In the rows, 128 means zero.
A single turn carries every row of the set below to another of its rows. Some are shown first; where does it send the rows asked next?
Tomet: [150 127 119 148 150 137 144 146 140 108 129 122]
fezu: [161  93 122 146 122 141 115 152 125 112  98 122]
kizo: [146  80 123 142 143 154 106 128 134 111 102 150]
keri: [124 151 104 115 147 129 120 121 118 118 122 139]
lituz: [164  99 120 146 115 138 122 150 128 116 106 127]
purif: [167 133 122 145 140 145 134 144 142 108 127 115]
fal: [147 116 139 168 131 142 121 114 128 114 105 143]
fiso: [166 110 135 166 140 148 118 116 129 112 106 127]
nosi: [118 120 107 123 159 150 108 109 128 118 125 157]
bapog: [156 133 100 112 135 159 128 151 124 109 134 121]
Favo: [139 110 127 138 120 146  94 102 111 120  94 143]
zume: [120 112 114 122 163 147 106 110 127 112 113 159]
badad: [165  95 120 147 121 141 116 150 123 112  98 131]
dosip: [132 120 127 133 141 151  89  98 110 126 101 137]
vad: [136 133  98 104 142 150  94 128 105 129 107 122]
gos: [141 127 125 130 144 142  85 102 115 115  91 143]
rara: [151 142 107 129 117 124 131 145 118 122 116 119]
soved: [135 155 106 113 139 129 124 121 119 119 125 143]
nuv: [151 121 127 154 147 139 141 148 137 115 131 123]
sofon: [134  82 119 144 148 160 103 128 132 114 107 145]
bomu: [150 116 138 169 133 134 127 117 126 112 107 134]
temap: [163 139 114 128 118 123 129 147 117 115 108 121]
zipe: [162 140 112 134 116 124 129 148 116 121 111 125]
Nef: [134 114 104  95 131 156  93 122 111 117 110 138]
Kedu: [131 155 102 118 142 127 122 126 121 125 126 141]
Gokod: [146 123 100 108 152 143 125 155 127 116 136 119]
selem: [146 143 106 107 140 155 117 146 128 110 137 121]
nemu: [136  82 118 141 151 156  99 129 130 109 104 151]
Gisen: [142 126  98 101 149 151 123 151 131 112 132 125]
rukik: [144 106 128 139 141 156  91 100 106 118 103 140]
fefe: [138 120  97  93 139 151  95 124 112 116 111 133]
fani: [140 116 120 131 125 148  94  98 113 114  92 147]
litu: [162 115 121 153 139 152 134 148 136 107 138 136]
Dovok: [129 127 110 103 141 162  90 118 106 118 120 136]
tereb: [117 120 107 124 163 147 103 113 129 118 122 156]
Bodig: [168 118 124 151 145 143 133 142 138  97 129 122]
tiri: [150 125  96 120 138 157 124 157 119 124 135 118]
funa: [135 134 102 101 132 162 100 124 107 128 117 131]
zala: [157 116 138 159 141 143 111 112 135 101 110 150]
Rilo: [153 110 141 163 148 140 109 110 129 108 108 134]

rara turns into keri
funa turns into dosip
Now these:
fal turns into nuv
soved turns into nosi
nemu turns into badad
selem turns into Dovok
Tomet turns into Gisen
zala turns into litu

